In the rows, zero is written as 128.
A single turn carries every row of the set below to another of its rows. Some are shown first; where does it send the rows asked next?
J581: [130 117 117 120  94 125 105 119 135 160 121 130 183 140]
J730: [164 159 107 158 117 154 106  98 128 142 130 120 169  93]
J757: [152 164 116 144  88 112 147 119 136 136 130 111 172 141]
J654: [150 142 116 105 121 115  90 139 112 145 106 112 165 114]
J234: [134 145 112 123  90 126 133  87 128 151 141 128 178 137]
J63: [168 143 129 138 121 163 106 132 114 149 102  99 175 110]
J472: [163 184 105 126 110 108 112 124 123 130 122 113 157 113]
J194: [167 164 119 159 114 168 111 124 134 135 106 125 172 112]
J285: [175 175 116 148 111 165 108 124 132 143 108 110 166 109]
J791: [155 178 102 123 113 106 114 104 118 131 133 120 158 106]
J971: [155 156 119 146  90 109 135 139 142 141 118 110 174 147]
J932: [158 138 122 163 124 160 118 101 115 137 124 120 178  98]
J680: [149 138 119 141  93 111 118 149 142 147 110 114 180 148]
J879: [160 141 114 155 124 153 103  98 120 147 131 115 174  90]
J913: [131 149 122 131 105 101 137 113 129 132 128 115 176 151]
J167: [133 147 120 139 106  95 129 120 134 134 125 114 176 149]
J17: [161 141 132 144 119 173 110 126 117 142  98 116 177 114]
J848: [170 174 109 156 113 159 107 109 135 140 121 117 166 101]
J367: [144 160 113 135  87 119 146  97 130 143 141 119 173 138]
J361: [156 131 133 145 123 170 114 117 110 143 105 114 179 108]
J28: [174 162 123 140 115 167 108 132 123 146 102 103 167 112]
J699: [125 145 115 113  98 117 113 112 138 143 119 132 177 154]
J373: [147 163 104 116 116 109 107  95 110 137 138 122 161 100]
J769: [158 128 123 148 128 155 103 106 111 151 123 107 178  93]
J185: [165 178 109 121 113 109 105 141 123 133 110 111 158 118]
J841: [154 130 129 154 127 165 115 105 110 141 116 117 179 101]
J85: [166 163 114 169 116 162 114 113 133 133 117 126 171 104]
J44: [140 143 109 108 122 113  96 101 106 144 130 122 165 103]
J179: [125 147 121 112  99 116 125 106 130 141 123 126 176 154]
J101: [161 152 117 169 119 159 116 103 126 133 124 125 175 100]
J551: [128 126 115 118  92 127 117  98 129 158 132 133 182 137]
J873: [128 150 124 117 103 110 134 106 126 136 125 119 174 154]
J664: [143 136 116 104 123 115  89 120 106 147 117 118 167 108]
J639: [163 129 128 140 127 161 104 122 110 152 111 101 177 101]
J956: [166 155 124 150 116 174 110 130 128 139  98 120 172 115]
J723: [139 122 118 129  93 118 105 141 140 156 112 122 183 145]
J89: [159 159 114 113 116 112  95 147 119 140 102 109 164 119]
J154: [133 144 116 141 105  96 120 127 143 135 121 121 178 148]
J268: [126 144 114 122  99 111 107 121 146 143 117 134 179 155]
J594: [130 143 113 134 101 102 108 127 147 137 118 129 178 152]

J285 moves to J28
J194 moves to J956
J581 moves to J551
Where do these go?
J179 moves to J873
J472 moves to J185

